Turns in one plane each, and the order they were made in; the first pair answered:
M:
-1.559  0.168  2.735  0.146  0.593  -0.921  0.285  -1.523  0.718 -> -0.612  0.751  2.072  0.762  1.245  -1.352  0.944  -1.706  0.178
-3.586  -1.276  2.513  0.824  -1.089  -1.929  -0.267  -1.073  1.279 -> 0.164  0.316  0.778  3.313  2.029  -2.064  1.994  -1.827  -0.217
-1.713  -1.088  -0.092  2.633  -0.091  -1.211  -0.268  -1.282  0.178 -> 2.042  0.795  -0.267  1.482  2.152  -0.202  1.437  -0.379  -0.259
E:
-0.471  -0.253  0.610  -1.604  -0.345  0.219  -0.634  0.307  0.278 -> 0.447  0.125  -0.306  -1.580  0.261  0.491  -0.628  0.671  -0.184
-2.228  -0.871  1.810  0.070  -1.958  0.638  -0.895  -0.484  0.754 -> -1.340  -0.748  0.832  -1.354  -2.353  1.690  -1.434  0.969  0.288
1.388  0.328  -1.381  0.723  1.081  0.221  0.075  0.708  -1.454 -> 0.903  0.578  -1.047  1.707  1.219  -0.518  0.369  -0.060  -1.373
0.159  0.473  1.276  -0.454  0.795  -0.268  0.894  -0.079  0.562 -> -0.061  0.432  1.315  -0.753  0.572  -0.213  0.568  0.127  0.557
D:
-1.010  -0.479  0.496  1.313  -0.537  -0.526  -1.001  -0.444  -1.090 -> -1.081  -0.474  0.752  0.018  -1.121  0.009  -1.616  0.377  -0.976
3.235  0.940  -1.962  -2.349  1.235  2.122  -0.201  2.104  -0.461 -> 1.512  1.243  1.025  2.395  3.342  -1.061  2.208  -2.073  0.196
1.534  0.303  -1.448  2.573  1.675  -0.763  0.841  -0.305  -0.913 -> -0.473  0.494  2.967  -1.652  0.376  -0.037  -0.065  0.111  2.144

Each pair is 2 to 3 turns apart.
-2.097  -0.442  2.529  -0.951  -1.706  -0.510  -0.913  0.142  1.517 -> -2.225  -0.277  1.518  2.387  -0.587  -1.938  0.199  -1.538  0.460 | D then D
-3.387  -2.097  1.812  -0.283  -1.169  -1.249  0.018  -0.993  0.861 -> 2.321  0.014  -0.940  0.633  2.526  0.201  2.324  0.142  -1.286 | E then M then M
0.815  0.018  0.082  -2.909  -0.278  1.559  -0.595  1.381  0.547 -> 1.748  0.077  -2.223  1.840  0.785  0.107  0.483  -0.236  -1.498 | M then D then M
-1.713  0.795  1.198  3.103  0.676  -1.213  1.793  -2.254  0.201 -> 0.771  1.061  -0.669  3.207  1.746  -0.402  2.529  -1.255  -1.015 | D then E then D
0.467  -0.078  -1.550  1.387  0.868  -0.517  0.631  0.153  -2.324 -> -1.821  -0.136  2.012  0.953  0.661  -1.398  0.980  -1.249  -0.672 | D then M
0.415  -0.348  0.053  -2.484  0.241  1.254  -2.631  0.721  -0.687 -> 1.095  -0.366  -2.011  -0.182  0.689  0.843  -2.079  0.457  -2.270 | D then D then D
-0.828  1.412  3.208  -0.924  -0.485  -0.540  -0.370  -0.692  1.364 -> -2.168  0.753  2.543  0.280  -1.546  -0.990  -0.918  -0.992  0.869 | M then E
2.346  2.323  1.477  0.917  3.700  -0.558  2.519  -1.554  0.393 -> 3.464  1.321  -3.669  -0.322  1.365  1.429  0.374  1.273  -1.963 | M then D
1.717  0.675  -0.571  -2.398  -0.314  1.741  -0.426  2.091  0.345 -> -0.488  0.436  0.603  2.741  0.660  -1.559  1.299  -1.682  0.129 | D then E
-3.525  0.972  2.147  -0.410  -1.422  -0.158  -0.653  -0.983  2.337 -> -0.967  1.325  -0.444  -3.196  -1.218  2.298  -1.062  1.983  1.601 | E then E
-1.972  -0.839  -1.069  -1.587  -2.085  1.154  -1.247  1.226  -0.614 -> 1.728  0.822  -1.542  0.566  2.043  0.875  1.940  0.187  -1.739 | D then M
-1.248  0.356  2.198  -2.840  -0.843  1.077  -0.706  0.634  1.759 -> -0.159  0.983  2.644  -2.469  0.312  0.881  0.145  0.359  1.947 | M then M then D
-0.599  -1.005  -0.253  2.588  0.175  -1.598  0.441  -1.366  -1.444 -> -0.046  -0.906  0.821  -3.013  -1.065  1.001  -0.623  1.585  -0.350 | D then E
0.738  -1.086  -1.087  2.510  -0.525  -0.544  -0.084  -1.276  -1.141 -> -0.988  -1.163  1.362  -1.051  -2.372  0.286  -1.518  -0.363  0.741 | E then D
-0.887  0.011  2.750  -1.142  0.357  -0.199  0.291  -0.870  2.021 -> 0.477  0.267  1.605  -2.668  0.340  0.987  -0.093  0.798  1.650 | E then E
-4.942  -2.678  -2.616  2.405  -3.251  -1.886  -3.109  -0.298  -1.032 -> -4.508  -2.481  -1.943  -1.474  -4.301  -0.398  -4.156  1.533  0.090 | D then E
-2.564  -0.963  -1.252  0.526  -0.337  -0.983  -0.815  -1.267  0.335 -> 1.208  0.713  -0.647  -2.551  1.903  0.964  0.605  0.503  0.805 | M then M
-4.815  -0.234  3.261  2.417  -3.126  -2.736  -0.741  -1.056  1.607 -> -3.936  -0.784  0.741  4.812  -2.970  -3.256  -0.450  -1.426  -0.043 | E then M then E
-0.337  0.618  0.292  2.290  1.338  -1.865  0.149  -1.787  -0.287 -> -0.653  0.839  2.283  -2.173  0.398  -0.030  -0.936  0.097  1.740 | M then M
-0.854  -0.560  2.488  -1.280  0.255  -0.678  0.067  -1.391  1.784 -> 0.009  -1.552  -2.800  -0.034  -0.922  0.225  -1.476  0.213  -0.744 | D then M then M
-1.684  -0.013  3.278  0.808  1.050  -1.464  0.224  -0.924  1.148 -> 1.248  0.432  -1.120  2.873  2.067  -1.043  1.054  -0.204  -1.632 | M then D then D
-0.677  -1.796  -1.319  -0.800  -2.077  -0.956  -1.565  1.340  -0.485 -> -1.680  -1.966  -0.390  0.620  -1.626  -2.172  -1.076  -0.244  -0.460 | D then E
-2.241  -0.889  0.678  -1.751  -3.615  1.142  -1.976  0.431  1.317 -> 3.811  1.265  -1.850  1.246  1.668  1.222  1.942  -0.205  -1.069 | M then M
-4.457  -2.659  -0.497  0.287  -3.732  0.046  -2.334  -0.405  -0.997 -> -2.022  -0.654  4.315  -4.434  -1.106  1.755  -0.911  0.384  1.805 | M then D then E
2.070  1.211  -0.957  -1.191  1.587  0.486  0.500  1.515  -1.144 -> -0.095  -0.050  -2.159  2.301  0.466  -1.289  0.357  -0.016  -2.196 | M then D
-3.136  -0.969  -0.023  2.640  -0.224  -1.691  0.438  -3.190  -0.248 -> -0.997  -0.908  -3.615  2.534  -0.847  -0.376  -0.324  -1.443  -2.557 | D then D
-1.724  0.252  0.807  3.941  0.181  -1.442  0.363  -1.623  -0.419 -> -1.058  -0.350  -2.683  2.600  -1.464  -0.089  -1.175  0.620  -2.118 | E then D then M
2.856  0.933  0.509  -4.525  0.438  2.565  -0.322  3.084  1.068 -> 0.404  0.381  0.803  4.664  2.248  -2.374  2.569  -2.918  -0.448 | D then E
-2.183  0.185  -2.137  2.763  -1.315  -0.656  0.010  -0.969  -0.726 -> -0.412  0.515  -2.098  3.097  0.000  -0.502  1.085  -1.065  -0.651 | E then D then M
-2.339  -1.678  -0.793  -4.056  -4.307  2.029  -2.348  2.254  0.631 -> 5.018  2.189  0.791  -1.320  3.386  1.597  3.596  0.130  0.301 | E then D then M
1.433  1.941  1.939  -0.319  1.646  -0.398  1.425  -0.293  0.488 -> 0.269  0.617  0.245  -2.902  -1.433  0.634  -1.113  1.809  0.235 | D then M then E
0.070  -1.812  -3.217  3.628  -0.604  -1.563  0.506  -1.383  -2.137 -> 4.123  0.032  -2.022  0.903  2.488  0.175  2.438  -0.088  -1.510 | E then M
1.301  0.870  0.618  -1.368  1.406  1.105  0.910  1.138  0.770 -> 1.241  -0.124  -2.068  -0.252  0.467  1.169  0.235  1.511  -0.898 | M then D then M
0.429  -0.086  -2.275  -1.499  -0.117  0.764  -0.184  0.729  -1.261 -> -2.313  -0.735  -0.930  0.185  -1.172  -0.401  -0.774  -1.059  -0.592 | D then D then M
-1.593  -0.061  2.195  1.052  0.238  -0.698  0.374  -1.663  1.016 -> 1.533  0.436  -2.261  -0.946  0.037  1.550  -0.572  1.680  -0.844 | D then E
1.831  0.429  -3.190  -0.867  -0.039  2.989  -0.451  1.326  -2.137 -> -2.620  -0.688  -1.130  -1.170  -3.029  1.897  -2.467  0.318  -0.741 | E then M then M
0.555  0.323  0.553  -3.300  -0.076  1.490  -0.424  0.437  1.461 -> 0.907  0.856  1.811  -2.132  1.147  0.726  0.881  -0.565  1.883 | E then D then D
1.161  -0.240  -2.077  -1.074  -0.539  1.280  -1.178  1.036  -0.354 -> -1.398  -0.619  0.250  -1.694  -1.492  0.666  -1.690  -0.090  1.089 | M then D then D
0.920  1.049  -1.354  2.086  1.502  -0.255  0.398  -0.534  -0.713 -> -1.445  -0.293  -0.801  2.444  -0.009  -0.912  -0.846  -0.699  -0.326 | M then M then M
-3.378  -1.472  0.758  -0.611  -2.966  -0.233  -1.804  -0.102  2.034 -> 0.618  -0.575  -2.399  -2.576  -2.068  2.283  -1.899  2.676  0.566 | E then E
-2.370  -0.136  3.770  -2.579  -1.615  -0.416  0.097  -0.645  2.475 -> -0.260  0.968  2.596  2.099  1.771  -2.073  2.738  -2.945  0.640 | M then M then E
1.710  -0.275  -1.848  3.123  1.326  -0.101  1.086  -1.659  -1.916 -> -1.285  -0.794  2.635  -3.031  -1.529  1.100  -1.112  -0.089  1.429 | E then D
1.114  -0.084  -0.381  -2.605  -0.246  1.490  -1.056  0.245  0.577 -> 0.558  -0.691  -2.039  -0.889  -0.924  0.961  -1.700  -0.008  -0.606 | M then E then E
1.397  1.640  -0.822  1.614  0.790  -0.174  0.460  -0.321  -0.855 -> -0.692  0.270  -1.643  1.295  -1.409  -0.499  -1.035  0.363  -1.121 | M then M then D
2.803  0.694  1.084  -1.316  0.733  0.076  0.548  1.251  -0.777 -> 0.677  -0.229  0.977  -2.346  -1.236  0.410  -1.332  1.744  -0.453 | M then E
